In the rows, 128 means zero.
Families of rows that turns and mirrors carry onto each other, the same ones carrying the whole set onto itself: the rest of each named row's family, in list order
5 families of 8 rows
q_133: [144 116 126 120 113  86 139  84 138 128 129]
q_190: [141  95 159 154 156 133 148 101 131 111 113]
q_222: [164 123 150 181 118 149 103 159 124 151 137]
q_439: [147 133 166 106 109 143 103 101 103 129 119]
q_735: [145 153 164 182 108 145 131 136 115 105 142]
q_399: [128 124 130 163 107 123 152  70 120 117 157]
q_786: [139 103 169 141 120 150 120 169 140 153 114]
q_509: [167 151 162 147 105 154 114 147 129 141 107]
q_535: [100 131 131 160 124 128 168 149 138 145 166]
q_92: [123  99 125  92 123 110 139 102 134 147 126]
q_374: [136 111 129 167  97 125 119 156 161 172 147]
q_146: [118 119 170 149 134 167 147 152 118 165 128]
q_690: [147 166 131 170  99 115 118 116 133 120 167]
q_438: [139 151 181 117 108 131 109 101 102 137 139]
q_673: [153 109 173 141 152 151 149 106 148 117 120]
q_478: [147 145 161 141  87 105  93 109 110 154 151]
q_226: [147 130 122 110 100 127  84 108 124 163 143]
q_185: [127  90 105 166 132 138 156 144 152 139 147]
q_4: [146  86 142 132 141 129 124 121 136 167  95]
q_577: [114 139 120 118 123 135 147  90 131 127 177]
q_437: [120 114 140 146 171 148 163 109 122 126 141]
q_874: [129 110 101 168  95  98 129 139 121 158 144]
q_417: [127 101 110 154 134  90 127  90 141 146 155]
q_986: [121  77 122 106 123 116 119 112 141 154 135]
q_422: [124 136 128 134  75 127 101 147 125 149 164]
q_356: [113 132 113 142  86 118 116 138 106 159 167]
q_379: [149 107 137 110 136 107 100 150 131 160 122]
q_340: [132 128 160 108 132 173 127  93 111 147 139]
q_77: [158 131 138 191  95 129 141  92 132 118 144]
q_45: [161  93 115 160 144 129 149 133 152 125 115]
q_910: [139 117 156 119 133 145 113 175 134 159 129]
q_941: [143 142 160 191 118 158 126 142 120 129 160]
q_670: [104  98 144 111 142 134 137 122 142 171 157]
q_295: [146 123 151 192 139 117 158 129 146 125 118]
q_867: [128 161 147 156 114 167 158 119 107 120 147]
q_675: [119  98 121 181 122 117 146 147 153 131 159]
q_369: [179 128 175 133 136 138 113 103 141 120 121]
q_160: [158 141 144 136 142 120 123  81 108 115 115]
q_597: [126 126 118 147 111 111 128  78 116 107 164]
q_771: [111 145 150 122  85 153 131 132 128 167 163]

The rest of the family of q_160: q_509, q_374, q_690, q_226, q_4, q_417, q_295
The rest of the family of q_986: q_190, q_439, q_735, q_786, q_422, q_675, q_597
The rest of the family of q_222: q_133, q_478, q_874, q_379, q_77, q_45, q_369
The rest of the family of q_670: q_535, q_146, q_577, q_437, q_340, q_867, q_771

Families of rows that turns and mirrors carry onto each other, the same ones carrying the whole set onto itself: the rest of each named row's family, in list order
6 families of 3 rows
q_828: [158 137 114 173 115 174 116 159 146 104 120 120 133 134 106 143 105 130
  93 104 128 115 137  87 133 150  56]
q_192: [154  89 124 136 106 163 136 130 156 149 140 114 136  93 106 170  82 108
  91 119 129  87 138 105 119 133  83]
q_264: [133 143 127 169 124 164 141 137 125  70 131 133 153 137 137 147 146 124
 136  91 143  89 133  95 164 146 153]
q_886: [155 161 152 152 154 136 138 135 147 167  93 106  83 107 146 153 122 125
 116 125 102 112 142 148 146 128  59]
q_71: [140 153 171  99 124 133 123 120 139 150 112 132  63  98 154 129 103 117
 107 101 112 110 162 156 125 140  76]
q_919: [132 157 117 127 102 157 130 139 138  48 139 143 139 153 131 150 129 130
 109 109 135 109  92 120 151 120 135]
q_606: [144 130 116 124  76 142 128 138 137 138 125 134 108 105  84 149  66 123
 103 119 113 109 141 137 133 155  74]
q_790: [131 120 130 132  97 161 113 139 136  94 146 126 105 127 121 142  72 101
  87  89 131 130 106  95 112 152  83]
q_983: [141 161 135 166 162 152 121 146 139  74 109 123 116 143 175 137 155 156
 118 110 135 124 124 127 151 103 115]
q_963: [124 177 166 103 124 107 153 137 145 130  98 131  89 119 154 143 144 131
 130 126 106  96 144 177 154 119 120]
q_633: [145 128 170 116 145 135 153 116 146 150 101 126 113  82 171 152 138 139
 118 126 122  81 167 166 139  99 115]
q_282: [151 122 115 162 109 160 138 123 132 159 133 117 122  96  95 162  87  99
 126 103 122  89 144 111 156 173  99]
q_592: [162 156 169 103 134 111 167 117 153 142 127 148 103 107 157 125 100 111
 127 141 120  66 169 156 114 128 111]
q_179: [132 116 147 142 125 165 154 144 143  62 121 130 169 129 159 158 148 130
 106 109 144  91 117 101 133 104 139]
q_830: [136 153 153 150 150 127 150 115 125 149 106 122 101  94 159 144 141 132
 154 109 121  87 163 160 172 133 142]
q_649: [120 164 175 117 130 153 141 134 125  57 108 143 109 141 184 130 145 121
 109  91 126 121 106 130 136 121 122]
q_335: [150 110 123 141 103 132 150 130 144 108 154 141 135 117 115 135  46 104
 108 133 134  91 133 108  97 144 106]
q_665: [152 151 152 130 133 142 177 121 133  57 135 160 150 139 171 133 113 112
 120 130 134  85 105 126 124 113 142]

The rest of the family of q_179: q_192, q_633
The rest of the family of q_830: q_264, q_282
The rest of the family of q_649: q_71, q_790
The rest of the family of q_606: q_919, q_963
The rest of the family of q_983: q_828, q_886

Families of rows that turns and mirrors carry onto each other, the same ones carrying the whole set onto itself: the rest of each named row's family, in list order
7 families of 5 rows
q_942: [ 78 113 126 112 128 109 108 142 145 131 157 136 129 123 117 144 127 122
 145 123 164 152 139 162 152 183 151]
q_810: [138 133  93 152 119 153 141 109  98 136 159 110 108 119 144 135 160 152
 116 135  78 103 139 131 144 148 148]
q_749: [117 129 135 163 129 123 123  89 147 143 123 141  99 124 154 147 163 148
 121 123 110 114 103  96 160 122 124]
q_890: [ 88 109 114 148 145 119 144 123 141 123 128 137  95 119 122 126 126 149
 137 112 159  80  94 135 149 153 150]
q_398: [140 131 157  77 101 111 101 148 120  71 150 110 122 115 130 112 110 147
 146 134 121 114 103 130 152 137 136]
q_165: [138 112 125 127 172 118 124 166 159 157 136 144 139 141 118 106 109 127
 101 120 169 131 124 156 136 159 151]
q_431: [117 138 108 134 106 133 100 117 107 135 167 117 139 134 138 157 129 128
 134 131 102 177 164 146 137 186 144]
q_561: [131 138 137 113 101 114 147 132  86 132 119 108 141 144 120 130 168 145
 117 145 103 112 161 101 114  87 138]
q_293: [172 139 110 136 144 144 125 141 114 162 161 118 157 138 135 114  90 137
  94 136  96 144 145 148 123 170 155]
q_940: [ 88  96 150 122 128  92 142 128 114 129 117 135 118 137 102 117 125 165
 128 115 172 104 108 119 103 123 142]
q_739: [107 152 110 124 100 105 129 122 105 122 132 120 166 133 106 159 133  98
 141 137 146 169 172 150 153 137 156]
q_585: [107 117 148  97 100 127 147 167  82 109 143 109 125 140 115 121 112 176
 134 123 118 102 131 125 101 115 149]
q_98: [115 117 121 147 142 181  99 129 127 160 143 130 154 112 135 109 115 124
 126  94  84 151 145 146 104 158 139]
q_110: [162 157 129 124 136 103 147 152 127 146 108 131 178 143 106 122 102  99
 106 139 145 137 147 133 145 107 155]
q_153: [135  98 122 116 139  93  99 126 133  90 137 131 110 122 108 101 144 138
 129 120 173 115 100 148 140 164 134]
q_776: [128 175 143 143 141 137 118 117 150 138 119 107 108  86 165 137 127 133
 105 145 123 139  93 130  95 136  90]
q_990: [160 146 125  96 107  89 129 108 103  90 123 104 154 117 107 114 148 107
 130 151 136 118 135 133 159 109 145]
q_426: [108 145 161 113 106 166 114 159 124 143 128 133 164  99 126 121  85 114
 143 104  80 145 136 131 120 115 138]
q_288: [167 127 104 120 125 122 107  79  95 107 161  90 140 117 136 106 138 138
 123 144 100 127 133 140 136 167 145]
q_149: [111 160 128 138 158 125 136 136 148 123 112 109 113  89 136 127 129 126
 108 134 177 126  93 159  95 129 106]
q_968: [ 91 115 126 124 144 151 120 170 139 147 121 145 151 104  96 102 110 100
 138  95 138 121 140 156 110 149 148]
q_987: [118 140 122 146 130 145 129 126 119 162 104 137 179 106  99 115 137  85
 119 107 122 151 160 142 121 103 143]
q_59: [137 195 122 132 129 133 139 148 124 108 100  93 134 104 146 141 136 112
 113 149 136 130 123 136  96 102 104]
q_661: [134 157 103 143  97 122 170 132  87 110 118 123 128 123 100 143 149 125
 125 132 123 100 139 131 153  93 152]
q_100: [168 141 156 148 137 116 104 131 154 165 125 154 144 146 143 133 114 134
  90 126 120 172 118 112 145 120 120]
q_275: [139 174 100 143 149 145 134 131 126 132 126  88 120  92 150 125 141 116
 105 154 124 121 127 151  83 156 112]
q_497: [121 107 115 133 138 122 134  96 104 162 142 103 128 138 135 113 172 152
 112 145 101 102 157 109 102 150 144]
q_843: [104 143 142 122  94 133 149 150 106  92 133 126 109 117 130 144  90 161
 151 117 111  94  95 120 151 117 147]
q_691: [104 129 159 147 130 144  92 136 158 151  97 161 148 119 128 126 122 107
 131  89 117 158 124 114 123 111 116]
q_44: [100 102 162 133 128 106 117  89 130 155 128 127 112 137 147 124 133 175
 123 127 113 118 107  87 109 137 125]
q_251: [ 86 147 157  94  92 117 111 146 126 111 152 119 148 126 136 162  93 127
 159 128 126 165 138 139 160 142 147]
q_549: [141 145 165  98 133 135 118 180 146 131 143 129 152 140 148 124  60 143
 122 128 111 136 116 125 147 133 146]
q_365: [160 121 142 137 120  96  80  74 131 106 129 129 119 129 142 123 147 144
 120 125 125 152  97 109 144 138 111]
q_773: [118 174 131 118 136 152 134 162 128  98 129  88 120  96 154 132 102 143
 122 134 138 124  99 157  90 127 111]
q_46: [104 133 145 141 110 104  89 112 148 142 137 152 127 132 133 166 150 119
 132 126 135 188 140 125 155 153 122]

The rest of the family of q_44: q_561, q_940, q_585, q_497
The rest of the family of q_149: q_776, q_59, q_275, q_773
The rest of the family of q_426: q_98, q_968, q_987, q_691
The rest of the family of q_100: q_165, q_293, q_110, q_549
The rest of the family of q_843: q_810, q_749, q_890, q_661

Families of rows that turns and mirrors carry onto each other, the same ones carrying the whole set onto itself: the rest of each named row's family, in list order
5 families of 6 rows
q_753: [ 90  87 145 161 141 121 151  86 193  67 133 155  63  87  80 120  99 146
 101 129 101 100]
q_938: [ 83  86 155 195 120 127 166  97 178  67 118 161 101  89  71 132 113 130
  93 128  97  98]
q_528: [ 94 120 204 153 123 135 207 112 124 131 133 113  96 118  86 134 105 104
 124 132 103 116]
q_28: [ 73  62 160 152 173 133 163  96 118 132 140 125  68 130  64 152 102 140
 122 108 119 116]
q_135: [124 127 123 181 147 124 162 120 145 123 124 116  97 101 149  87 102  87
 135 141 124  95]
q_520: [104 135 145 174 120  98 142 110 131 144  90  79 100  84  92 118 140 129
 159 115 132 124]
q_194: [110  91 146 174 132 143 145  74 181  68 141 153  73  83 109 119 129 138
  92 124 103  93]
q_925: [127  64 162 165 143 129 148 122 170  97  84 146  54 121  89  95 131 164
 129 127 174 127]
q_203: [140 112 139 187 149 119 153 132 143 105 128 101  96 101 142  77  86 105
 142 135 123  91]
q_289: [110  56 156 171 139 142 140 137 179 104  88 155  57 114  91 125 140 161
 135 137 161 125]
q_95: [127 117 125 187 150 133 145 124 151  98 123  87  98  94 142  98 119 108
 143 156 146  93]
q_634: [112 122 221 159 129 151 189 113 129 120 147 127  99 107  83 111 119 130
 114 132  96  98]
q_817: [ 87  74 183 146 186 105 157  90 119 125 129 116  77 129  73 137 106 149
 154  96 128 130]
q_61: [ 64  81 178 154 190 129 152 104 103 114 149 132  78 126  91 121  97 141
 135 104 123 124]
q_583: [ 97 123 208 150 128 139 195 116 136 115 140 112 100 121  84 103  94 132
 104 116  95  96]
q_620: [ 94 125 136 189 109  99 124 117 135 125 100 106 112  92  88 110 138 102
 157  96 119 121]
q_572: [109 122 192 160 133 135 198 107 115 119 140 120 102 143  88 102 117 129
 130 166 114 109]
q_279: [113 124 141 186 120 116 133 131 137 141  93 113 104  84  77 128 153 126
 163  94 138 126]
q_538: [116  98 144 183 143 119 146  79 188  81 136 171  80  86 102 128 110 125
  88 124  98 101]
q_178: [111  92 167 182 128 148 151 103 169  97  67 136  57  88  77 101 132 164
 133 141 173 104]
q_63: [ 87  67 153 158 170 132 178 115 110 115 110 138  67 131  84 145  71 161
 145 110 126 118]
q_770: [ 85  89 167 162 192 116 154 101 110 129 127 135  65 122  77 145  96 139
 136  85 133 133]
q_622: [106 116 132 203 147 117 138 100 138  87 140 109  87  78 141  89  85 115
 147 145 139 108]
q_126: [116  84 148 173 128 130 142  65 206  88 117 157  76  96  87 136 116 145
 106 114 104 107]
q_310: [104 127 226 150 146 154 193 108 133 135 117 119  92 121  87 125 103 136
 129 126 115 104]
q_441: [109  80 167 171 123 132 146 118 174  87  84 160  63 128 105  97 143 148
 107 148 163 125]
q_233: [108  74 147 156 131 130 145 126 174  85  77 152  60  94 103 112 118 145
 121 141 184 111]
q_669: [131 108 118 180 156 137 139 127 146 116 115 107  97  96 140 100  88 106
 171 128 129  88]
q_218: [106 135 150 184 125 103 120 123 140 136  82 110  89  87  83 134 127 109
 165 104 153 119]
q_631: [109 120 125 184 128 108 146  83 136 149 112 106 123  93  80 142 130 128
 162 106 144 127]

The rest of the family of q_520: q_753, q_528, q_28, q_95, q_233
The rest of the family of q_583: q_135, q_194, q_289, q_817, q_218
The rest of the family of q_938: q_572, q_178, q_63, q_622, q_631
The rest of the family of q_669: q_61, q_620, q_126, q_310, q_441

